rotation ticks, each row followed by its count of ticks:
The counts run from 0 to 343.
[170 154 173 160 152 106  96 118 103 137 119 101 132  88 116 115 124 126
 165 115 130  78 122 144 129 129 125 145 170 124 122 108 135 114 125 150
 126 174 111 103 148 114 140 152 134 132 139 108  94 110 215  83  93 146
 125 138  93 118 122 104 128 114 138 115 145  71 116  95 153 121 105 141
 136 103 150 135 160 111 168 163 145 148  41 156] => 328
[171 146 163  83  99 124  90 116 177 111 101 112 190  99 146 141 137 122
 134 108 107 132  98 164 106 132 110 126 146 101 179 149 160 136 124 164
 151 126  96 117 111 140 116 136 111 177 110 159 145 124 177 139  76 129
 126 145 146 125 102 117 149  71 123 100 138 154 119 107 133 172 172 138
 111 105 113  73 185 128 171 115 102 145 122 132] => 256
[160 130 171 162 156 203 147 130  74 128 134 147 115 115 145 108 127 147
 138 124 137 130 125 173 155 114  66  60 104 166 134 170 101 129 106 115
 124 106 108  79 136 114 118 157 132 104 134 139 138 121  77 152 133 169
  93 133 110 109 134 143 110 144 125 129 142 118 200 153 142  81 161 120
  94 147 143 141  99 113 137 152 118 126 123 139] => 123
[116 103 156 140 140  76 140  72 101 170 124 123 140 109 158  93 129  98
 107 129 104 123 153 152 106 152  96 138 137 104 147 120 130 185 130 123
  93 121 145 147 198  91 151 134 138 145 161 109 151 167 106 109  66 147
  95 137 151 138 143 110 108 118  67 154 143 112 110 131  98 111 159 108
 148  83 151 141 154 151 118 153 149 156  82 102] => 103
[111 114 132 113 118 106  92 117 110  83 132 180  97 173 152 171 130 121
 149 160 159 102 168 159 107  93 152 162 185 126 143  85 151 132 152 143
  84 156 109 163 138 105 147 141 135 124  76 160 121 128 109 104  91 130
 165 142 121 177 147 126 140 115 143  99 136 132 131 135  95 124  91 101
 140 157  93 148 167 129 163 157 145  87 138 122] => 222
[148 109 161 133 101 162 121  85 126  78 148 101 133 126 183 118 104 128
 121 140 142 128 131 163 148 152  95 109  64  86 168 119  88 127 140  96
 153 122 116 143 139 117 155 163 104 126 106 139 154 184 116 132 135 167
  88 152 113 124 128 140 152  94  95 111 123 145 153 172 143 126 150 158
 106 113 132  68 186 148 156 137 129 136 157 119] => 189
[121 104 164 155 117  86 155  95 108 110 106  80 107 113 124 113 110 132
  99 101 135  91 190 185 162 150 109 160 175 104 153 139 131 189 182 124
 110 159 159 124 145  71 123 144 117 121 129 123 148 120 133 110  81 150
 150 169 135 110 135 121 115 105 114 129 132 108 104 132  75 150 117  71
 149  98 120 131 135  95 138 146 118 155 121 148] => 337
[152 140 187 142 147 167 139 117 142 119 124 111  99 102 143 132  95 171
 104  68 137 129 126 155 176 167  78 122 137 108 106 134 101 144  97  95
 129 157 133  87 146 106 151 148 149  91 121 112 119 170 138 133 112 139
  92 168 139  88 168 121 114 121 101 118 127 158 132  96 161 154 127 164
 151 139 164  89 132 117 147 131  82 101 156 173] => 81
[117 145 163 140 121 107  96 148 152 123 122 144 117 162 145 178 146 136
 151 156 104  72 164 125 101 111 152 107 183 124 120 121 127 120  89 134
  97 140 127 141 198 101 169 155 151 141 156 140 100 166 113 143 135 132
 101 116  83 161 145 101  57 134 134  97 153 191 149 134 133  95 117 163
 112 135 125  92 115 155 134 134 138 115 117 143] => 155
[136 133 130 148  90 135 136 161 178 144 113 126 101 135 123 162 133 127
 109 141 164 124 170 176 129 130 159 153 133 142 185 152 155 188 140 108
 123 191 134  88 140  68 114  99 141 133  97 157 129 120 119 140 148 118
 158 112 140 138 139 168  93 123 164 133 146 144 121 140 128 152 105  91
  91 174 106  77  93 112 133 124 147  77 102 171] => 6
[193 140 131 125 142 126 118 158  78 160 116 117 134 117 104 127 103 132
 175 128 164 120 120 156 148 138 103 138 183 152 154 173 136 116 110 128
 107 184 120 107 126  62 129 148 136 121 126 128 101 114 186  84 106 159
 110 105 101 150 131 145 109 141 141 128 122 121 156 108 115 134 107  98
 111 134 135 150 120  96 196 185 140 143  85 138] => 52
[153 138 188 147 129 135 155 115 124  69  95 118 108 111 145 136  96 169
 104  89 150  96 115 143 172 154  99 114 155 134 124 116 102 132 127  98
 133 196 117  95 132 109 144 153 154  83 128 109 103 159 138 144 124 140
 100 179 119  88 175 112 120 114 137  83 151 126 131 159 152 124 119 159
 137 145 155 112 143 125 122 179 130  89 110 182] => 75
[180 149 182 165 160 139 102 141 101 156 137  96 128 100 125 127 170 124
 154 100 107 134 107 168 126 119 125 113 175 142 113 147 139 114  92 136
 135 156  84  57 152 132 129 144 142 122 155 123 117 102 194 123  78 147
 104 116  88 128 115 133 116  97 132 136 150  76 139  69 147 133 125 146
 102 104 140 126 127 105 164 101 116 122  80 158] => 322
[125  91 147 167 129 152  66  94 137 136 150 154 187 110 190 138 171 139
 133 132 113 134 153 146 112 140 105 165 138 107 133 115 107 137  95 113
 115 113 103 138 158 167 146 137 119 126  97 135 156 143 118 114  85 176
 128 110 102 199 130 153 151 123 118 125 154 103 107 127 121  97 171 115
 118 145 127 182 169 141 130 100 135  99  91  99] => 212
[136 111 141 153 133 145  77  84 133 119 132 171 156 160 188 153 136 145
 133 157 129 119 142 143 104 129 103 175 152 107 117  78 125 128 108 157
 107 122 116 176 155 160 129 143 125 125  74 150 116 140 108  90  90 148
 163 133 112 183 129 123 158 105 111  95 138 120  94 137 139  86 141 113
 144 150 104 161 177 147 158 151 143  91  80 103] => 218
[138 142 182 148 142  85 160 101 118 170 118 105 124  60 139  80 123  80
 129 138  89 111 130 139 133 149  85 157 146 109 152 135 130 156 111  90
 120 145 116 140 188 105 149 136 127 125 171 122 139 146 112 122  82 164
  89 142 131 114 132 160 146 157 113 145 180  85 110 122 107  99 142 134
 125 109 196 170 138 151 116 137 135 130  67 126] => 98
[168 124 170 100 165 139 139  98 138 139 102 149 145 107 162 114 125 133
 117 123 140 174  64 170 102 160 105 147 121 118 153 127 135 144 101 101
 140 144  87  77 121 119 134 119 152 119  93 122 120 154 174 124 103 125
  98 138 150 119 139 149 187  76 107 144 151  96 112  84 151 140 142 153
 131 143 128 127 177 123 173 143 141  99  83 145] => 21
[166 131 122 119  96 107 158 129  98  99 114 131 103 174 159 152 117 121
 108 110 147 149  83 149 148 134 129 145 193 142 130 128 134 139 113 129
  91 180 138 117 138  65  96 103 152 108 109 112 131 132 138 150  79  94
 115 125 148 151 165 151 106  88 117 111 113 141 115 165 138 152 109 100
  98 154 109 104 127 174 142 168 111  43 126 144] => 307
[145 115 184 154 115 103 163  99 128 122  87  77 126 118 135 125 106 141
  93 108 124  97 170 193 164 163  86 171 176 109 150 150 129 182 159 124
 141 150 154 121 151  90  98 146 102 116 141 135 138 117 119 108  89 167
 147 172 137  99 134 119 132 105 108 115 137 105 107 133  85 145 124  87
 148 109 124 133 119  98 147 158  99 153 110 129] => 338
[154 113 162 125 138 148  63 104 122  95 129 160 154 151 171 159 123 142
 145 154 144 103 142 152 112 145 110 171 142 112 119  69 121 110 111 156
 125 142  93 159 151 153 148 138 127 138  74 167 100 146 121  91  99 156
 171 134 122 168 123 118 160 103 126  89 125 119 104 132 140  99 132 139
 146 153 113 159 187 134 168 172 138  95  93 114] => 219
[157 153  98 149 101 147 118 155 158 135 155 135 100 146 138 141 163 104
 159 170 155 125 126 159  93  96 130 103 132 110 170 138 128 109 115 147
 143 141  90 119 151  98 146 149 174 144 107 176 106 108 182 112 162 127
 106 123  70 135 148 134 101  75 149 161 154 146 138 124 152 129 114 147
  57 165  86  65 107 123 136 103 130  99 133 146] => 239
[128  99 136 118 107 141  88 125 125 107 111 138  97 157 137 146 140 143
 114  99 128 122 186 141 117  61 129 164 141 160 176 111 173 167 145  81
 101 147 143  95 152 117 114 117 120 129 144  93 146 112 137 125  99 144
 100 146  84 163 146 117  97 118 163 158 155 129 120 207 133 147 142 112
 122 124 132  57 142 103 174 120 161  99 118 146] => 270
[166 152 179 136 129 167 153 124  90 125 115 132 109 147 131 127  95 121
 125 140 133 125 137 168 158 125  88 102 125 184 137 137 117 162 122 144
 122 124 137 122 171  83  85 133 113 124 126 153 132 127  28 152 102 135
 132 136 165  99 128 136  96 155 114  86 120 134 165 177 132  75 154 103
 110 143 136 127 111 159 142 191 124 116 108 116] => 116
[141 189 180 140 139 141 125 104 155 116 129 142 128 106 133 120 124  91
 165 181 131 100 124 177  97 108  99 107  88 115 159 117 138 134 143 154
 160 118  83 137 163 129 125 168 110 149 115 194 126 121  92 131 140 133
 143 157 135  80 118 153 179 120 130 104 178 100 143 111 138  77 159 146
  99 117 126 130 154 150 125 147 126 133  95 131] => 177
[152 123 167 139  81 142  80  96 146  86 114  92 128 118 146 143 138 133
 110 101 106 111 155 138 151 110 130 171 117 141 151  97 139 159 140 113
 142 174 128 118 170 145 108 105 108 141 131 120 153 125 111 142  76 147
 140 136 122 147 131 145 124 129 154  97 124 106  84 214 164 130 141 130
 112 120 159  88 162 137 131 140 147  87  81 136] => 266
[137 103 164  94 121 136  85 128 137  81 102 131 106 144 136 153 130 144
 141 111 130 116 168 151 111  74 143 146 140 164 180 115 169 144 135  86
 113 163 110  88 135 120 129 126 126 135 151 108 136 118 156 127 106 155
  95 140  86 154 129 120 107 122 183 140 156 129 139 202 133 152 131 144
 123 122 152  54 144  94 196 129 161 113 118 153] => 269
[109 174 162 119 160 144  98 138 144 156 163 158 118 109 118 140 134  92
 177 164 143 118 165 182  84  91 123  83  94 114 155 121 142 163 135 185
 126 109  97 110 167  99 151 161 136 179  96 180 135 125 125 114 123 108
 151 128 150 121 126 111 132 111 127 138 143 139 145  41 119 107 135 132
 106 108 109 126 170 134 130 115 132 150 127 142] => 173
[192 119 159 133 112 127 140 117 109 110 103 137 161 138 190 136 107 145
 101 135 147 149  78 141 139 191 103 133 160 106 144 110 106  98  89 152
 122 159 114 128 136 103 119 113 161 124 104 123  89 158 144 136 105 124
 108 132 145 129 142 114 118  63  91 102 108 134 112 170 166 139 117 141
 116 151 105  94 141 151 148 185 113  76  94 130] => 303
[121 147 136 175  97 117 101 122 159 137 153 130 102 145 143 169 129 125
 134 136 118  85 182 125 128 116 122 137 158 126 112 110  99 141  83 124
  96 166 157 161 220 111 144 145 136 140 134 133 130 171 100 125 115 129
 114 118  99 163 177 134  68 152 127 110 130 180 122 146 135  76 131 131
 119 136 150 129 125 176 105 137 131  84 113 134] => 157
[131 125 123 121  96 169  94 154 144 108 159 149 115 136 164 153 162 116
 132 143 137 122 198 177 115  97 115 108 156 116 153 128 124 101 122 165
 147 123  90 113 157 103 154 123 164 141  96 176  96  96 137 105 150 150
 121 148 120 126 146 111  95  73 120 141 120 157 151 133 121 143 116 135
  88 151  90  54 103  97 141  97 103 114 181 144] => 233
[162 177 186 145 158 158 127 126 163 185 129 104 119  89 132 124 110 135
 136  89 103 126 115 144 146 162  85 138 140 112 102 134 131 144  82 121
 152 131 136  97 169  99 144 135 127 107 138 144 110 160 124 127 111 122
 107 140 141  82 131 133  95 136  99 116 122 149 140  53 176 144 133 157
 125 154 166  78 114 124 164  99  77 106 111 161] => 87
[128 137 147 115  89 106  69 113 146  88 105 122 131 147 138 149 145 118
 124 115  97 106 164 133 113  74 169 147 135 129 166  89 178 161 151 140
 121 157 141 119 145 122 112 111 121 163 134 121 156 117 143 148  61 117
 136 127 132 152 116 114  85 106 165 110 149 128 106 190 152 153 152 117
 106 122 115  38 164 132 146 135 151  95  88 144] => 264
[149 131 169 175 137 193 161 127  75 119 146 136 100 118 152 107 124 129
 123 120 128 142 136 189 170 110  73  78  99 167 133 162  95 154 117 108
 121 116 125  85 150  96 111 153 129  97 128 134 154 124  61 162 116 164
 101 132 126 116 139 163 109 155 127 127 136 102 179 168 124  83 164 109
  87 134 138 146  99 131 119 146 127 111 138 128] => 122
[110 114 160 135 124  79 132 115  99 114 102 102 106 112 114 121 100 124
 117 109 142  83 194 165 153 121 123 144 176 108 162 137 146 180 178 136
 109 164 146 123 139  63 136 138 116 131 132 117 133 130 151  99  79 146
 133 161 138 125 133 103 104 107 119 136 134 116 123 110  83 164 100  78
 151  87 122 117 152  89 144 151 132 172 127 154] => 336
[143 180 186 137 171 142 128 153 158 190 137 110 118  86 125 138 111 120
 151 102 115 120 115 147 131 149 116 123 139  97 114 131 142 136  95 124
 129 133 129  85 171  93 157 130 134 121 152 139 110 160 143 124 116 113
 109 123 140 105 115 127  84 141 117 128 128 150 151  38 169 154 108 162
 122 149 160  67 122 117 174  93 100 120 114 169] => 88
[149 111 151 131  77 170 128 123 135  85 146 143  97 149 167 164 149 119
 106 134 142 129 184 191 148 107  81 151 163 130 135 119 105 121 123 130
 153 142  93 139 161 121 127 126 140 102  82 189 117  97  73 102 118 169
 150 175 129 118 155 152 155 101 128 120 130 125 127 164 104 124 125 116
 100 156 115 122 109 126 124 114  84  87 189 113] => 230
[156  93 165 124 128 126 151 130 103  95 109 144 164  95 197 117 134 122
 102 147 146 140 108 151 120 185 129 122 161  91 160 120 115  99 108 121
 140 152  60 103 108 100 160 108 189 121 119 125  92 161 153 129 124 170
 109 118 153 126 124 122 141  52 113 136 147  97 133 167 120 160 112 144
 113 140 100 109 143 100 136 153 133 117 106 142] => 298
[166 107 141 150 135 178 114 105 152 171 112 131 109 164 146 140 126 164
 119 117 146 162 147 170 118 151  76 205 116 149 138 122 144 179 111 104
 133 112 147 104 154 115  98 130 118 106  93 127 133 107 122  86 111 145
 133 138  87 143 127 150 129 105 127 156 119 111 107 130 146 128 150  92
 140 155 127 106 113  81 203 114 128  91 104 112] => 278
[190 135 151 130 134 144 117 144  92 170 117 130 183  55 134  98 106 146
 137 106 143 112 138 167 169 163  65 119 161 150 149 181 112 134 113 160
 129 159 120 110 117  92 128 138 137 128 106 133 111 106 157  97  96 182
 143 134 149 123 133 122 127 132 122 110 128 114 138  92 113 131 153  88
 128 132 142 170 125  83 153 184 119 154  90 136] => 57
[130 113 113 129 154 126 128 109 136 170 128 179 153 100 154 105 148 126
  95 100 141 169 121 145  95 118 115 139 118 115 185 126 139 182 119 107
  95 140 126  87 132 112 142  98 170 149  82  99 156 143 179 126 100 115
 110 139 151 140 163 123 126  81 105 180 164 114  93 104 143 149 151 103
 116 155 108 105 159 112 128 114 155  82  98 173] => 18
[135 112 189 132 142 106 154  61 104 159 120 109 158 108 161 108 123 111
 112 143 116 128 134 168 122 183  83 142 126 107 134 120 111 163 114 122
 119 125 134 143 201  97 132 140 128 139 160 119 136 177  97 106  77 165
  96 129 147 129 140 129 127 109  72 137 133 115 112 138 103 111 165 131
 149  79 154 161 167 144 126 170 135 160  81 104] => 104
[134 145 132 162 144  69 124 108  88 130 112 102 100 121 105 111 121 115
 153 119 131  77 151 134 125  94 142 145 197 123 144 124 162 159 171 132
 104 166 142 117 143  85 129 156 134 126 135 110 131 105 201  93  71 137
 127 149  99 134 147 115 121 110 136 127 166  72 110 113 120 132 104  98
 136 105 125 136 148 115 154 148 153 135  75 154] => 330
[ 97 175 133 141 137 109 107 101 121 101 152 154 109 105 154  96 120  69
 152 162 134  91 170 142 108  57 140  78  89 100 181  90 143 162 188 152
 132 119 106 149 157 104 147 141 125 164 101 163 154 141 105 135 117 129
 138 152 151 110 132 125 129 114 127 126 167 108 135 141 136 110 137 109
  99 128 112  91 180 161  91 136 150 129 111 144] => 180
[121 138 188  96 148 129 134 131  74 112 115 121  94 152 119 155 102 111
 139 159 160 117 139 177 130 126 147  88 125 160 143 121 145 158 138 152
  95 149 130 104 164  42 124 141 126 150 150 150 127 159  82 145 111 118
 127  99 173 138 115 116  85 131 125 112  98 147 176 141 106 120 107 115
 123 114 121 106 145 131 164 197 139 147 124 135] => 113
